Y: 3 groups of rows, each row roughly a mix of its group's hidden directions:
Y (114 x 10):
[[ -3   2  10  -2  14  27  41   7 -21   2]
 [ 22  13 -12  30  21   8 -21   1  21  13]
 [  0   9 -11 -31  11  18  26 -24  -6  18]
 [-12  -7 -15   9  -5 -17 -18 -27  34  13]
 [-30  14   4  34  13  -5 -24   6  11  -6]
 [ -6   7 -30 -10  -8 -20 -24 -19  27   2]
 [ 16  -2  -4 -32 -10  18  26  20 -22   3]
 [-18  -7  -1   9  -3 -33 -36  15  14  -2]
 [  3  13  22 -24   1   9  28 -13 -31   3]
 [ 34 -11  -6  29  -9 -17  -3   6  24   7]
 [-33 -13  -9 -10 -23 -34   0  -5  11  -3]
 [  6 -11  15  -3 -17 -29 -36  17  -6  -8]
 [  9 -12  -9  -5   6 -17 -47 -18   9  -4]
 [ 31  18   5 -16  17  14   8 -19   2 -28]
 [ 24  -5 -30  -8 -13 -13  -2 -24  24  13]
 [  0 -25 -18   7 -13 -30 -16  21  21   1]
 [ 13  -1 -10 -20   0  22  30 -34  -7   0]
 [ -4 -16 -21   6  -2  -7 -34  16  32  -4]
 [-29  22  -7  -1   7 -18 -27 -24  14   1]
 [ -6 -18 -11   0 -12 -26 -20 -33  16 -14]
 [ -2  -7  -5 -42 -15  -4  18 -18 -21 -11]
 [ -5 -13  18  19  11   0  -7  45 -10  -8]
 [ -9  20 -19   6   9 -12 -25 -26  28   7]
 [  9 -21  21 -16 -22 -12 -13  21 -27  -6]
 [ 25  -9   2 -10  -4  25  31 -25  -8   8]
 [  3  13 -23  14  -1  -8 -13 -33  29  13]
 [ -4 -31  -9 -10 -23 -13   0  32 -15  11]
 [ -1 -12  30   1 -17 -16 -20  23 -25  -5]
 [-19  19  24  11  11   4  11 -36  -4  16]
 [ 31  31 -16 -16  -1  -2  -4 -15  17  17]
 [ 20  32  16 -24   9  15  15  -2 -19   1]
 [-46 -16  11  12   6 -17 -12  11  -5  -2]
 [ 23   1  -5 -12  -2  13  26 -40   6   5]
 [ 23 -10   1 -15  -2  21  34  14 -22  -7]
 [-26  16 -17  -8  13  11 -21  27 -21   8]
 [-10 -15  18  21  28   5   6  13   3 -34]
 [ 16 -14  18 -10  -1  20  18  21 -29 -20]
 [-29  10  14 -11  15  19  30   5 -22   6]
 [ -2 -13  10  -2  -4  23  21  17 -41  -2]
 [  6 -13  -5  18 -15 -28 -30   0  27   1]
 [-39   3 -20  -6   3  -4 -13 -20  24   6]
 [ 10   4   2 -28  18  30   3  -9 -30  13]
 [ -5  27  13 -14  16  23   5 -35  -9   7]
 [-13  -8  -4  12  -9 -31 -30  24  15 -10]
 [  0 -27 -22   9  -9  -9 -18  31  14 -18]
 [ 13 -42  -8   7 -12  -5  14  18  11 -18]
 [ -7  32   2 -10  24  24  20 -23  -1  -1]
 [-23   3   9  -8  26  16  39   2  -7  -5]
 [-18 -24  10  16   3 -10 -13  39  -1 -12]
 [-10 -26  27   4 -11  -5  10  30 -23  -6]
 [ 13  19 -30   1  18  22  23  -5  21   0]
 [ -8  15  29  14  13  10 -10  26 -20  22]
 [-19  -8   6  15  11 -32  -4 -10  36  -4]
 [  6 -14 -34   3 -17 -12 -19  -8  29   9]
 [  4   7  33   4 -17  -2 -11  -6 -22  33]
 [ -8  -8  25  -5  10  -3  24  30 -29  -3]
 [-12 -27   3 -12 -17 -38  -6   3  14 -15]
 [ 11   4   7 -16   2  15  31 -27 -29  -4]
 [-14  18 -14   2  12 -22 -27 -17  28   6]
 [-17  19 -16   4   8 -13 -36  -8  27   3]
 [  2  19 -18  32  20   2 -20 -22  14   2]
 [  6   8   2  32   7  -2  -3 -23  39   0]
 [-22  26   1  16  11   2 -15  29  -3  25]
 [ -3  33  31 -19  12  14  13  -4 -17   2]
 [ 34   9  -7 -34  -5   8   4  25 -10  -1]
 [  5 -16   3 -14   4 -39 -12  30  -7 -11]
 [ 17 -26   9 -17  -9   2  31 -10  -4 -26]
 [ 14  -4 -14 -27  10  24  29 -20  -7 -10]
 [  6   5  16 -10  13  32  30 -11 -24   7]
 [-36  -5  -6   2   3 -21  14  29  16 -13]
 [-13 -12  40  21  -4  -3   3  21 -21  -3]
 [-13  13   4  29  -1  -3 -28  34  -6   1]
 [  4   9  -4  12 -19 -28 -29  17  19  19]
 [  6  10   0  -7  10  25   4 -43 -15  15]
 [ 16   6   0 -23 -13  12   1 -31 -18  27]
 [  5   5 -25 -31   1   8   1 -37   1  14]
 [-12  28 -15  16  17  16 -31  -8  12 -12]
 [-15  30  20 -18   4   9   4  18 -28 -11]
 [-31  23   7  -1   5 -11  -3 -13  30  22]
 [ 21  -8   9 -24 -18  15  24 -18 -24   4]
 [ -5  26   4   5  16  22  -1  33 -16  22]
 [  2 -23  16  28   5   8   9  37 -10  -7]
 [-13 -24  27 -19  -3   9  25  -3 -26  -6]
 [ -1  -5 -27 -23  -7 -23 -20 -23  20   7]
 [ 35  -8  -4 -16  -6   8   5 -39   2   0]
 [ 32  -6  -5  21  -2   6   1  39  10   6]
 [-11  43  -8 -24  -1  -6 -24   1   4  -1]
 [  3  -9  11 -16  -2  23  38  15 -23  -2]
 [  4   6 -38 -14  12  18  29  -9   4  12]
 [ -3 -29  -3 -11 -22  -9 -15  25 -28  -3]
 [-11  -4 -22   7  -5 -20 -33   8  32   0]
 [ 29 -11 -20  21   8  -2  -2 -15  27 -19]
 [ 29  -6   9 -17  -2  26  28 -16 -16  -3]
 [ 18   2 -18   3   1   1  -2 -46  22   1]
 [ -3 -18 -12  27   0 -19 -22  26  22  -2]
 [-15   7   5  -9  -5 -10  -7  42 -20 -23]
 [  5  -6 -22  10  -6 -23 -19  37   6 -13]
 [ 18 -19 -14 -12 -10 -12  -3  42  -5 -13]
 [ 11 -25  28  17 -11 -16 -12  22  -9 -18]
 [ 11  12  19 -18  15  14  22 -22 -29   6]
 [  6  27   4 -12  14   8   4 -42  -3  17]
 [ 18  10  26  -7  19  15  24   2 -17 -25]
 [-17  10 -20   6   5 -18 -20 -17  34  14]
 [ -5   4  23  -7   6  26  30   7 -30   7]
 [  0  -3   6 -19 -17  -6  27  18 -34 -17]
 [-10  24  -2   1  -2  23 -14  11 -33  24]
 [  1  25 -20 -32  11   2   0 -24  22  -2]
 [ 13 -28   4  30   1   0  21   4  25 -16]
 [ 10 -17   1 -19 -15   6  14  29 -34   4]
 [ 15  10 -33 -11  -2   1   5 -32  24   8]
 [-13  17 -20   2   2 -16 -34  -9  29   4]
 [ 19 -28   8   8   2  14  10  38 -14  -9]
 [-14  15 -20 -28  16  16  25 -18  13   2]
 [-29  33   0 -19   1 -10  -6  -6 -22 -17]]

which group is each row in? (one row of each group first):
[ 14 -14  17   0 -10 -14 -17  26 -34  -9] -> M
[ -2  24 -11  -7   7   3  -9 -45  14  12] -> A
[ 25   2  -9  13  10  12  29 -18  26 -17] -> W

[ 17   2  17 -20  -4   3  35 -12 -28  10] -> A
[-22  -9 -12  13   3 -25 -25  18  16 -22] -> W
[ 37 -13  -2  -9   2  27  22 -17  -4   9] -> A
[  2  -8 -22  25   0 -19 -26   9  30   5] -> A
[ 13   4   7 -21  -5  11   8 -37 -13  28] -> W
[  0  27 -29  11  22   6  -8  11  27  11] -> W
[ 14 -23 -30 -14 -18  -1   8  23 -18  13] -> M
[ 10 -22   2  -1   3   8  24 -44  -6   8] -> A
[ 21  -2 -24 -20   8  11  14 -35  13  -5] -> W
[-37  11  15  16  20  15 -17  -2  -7 -17] -> A
[-16  21 -13 -10   5 -19 -26 -18  27   9] -> M
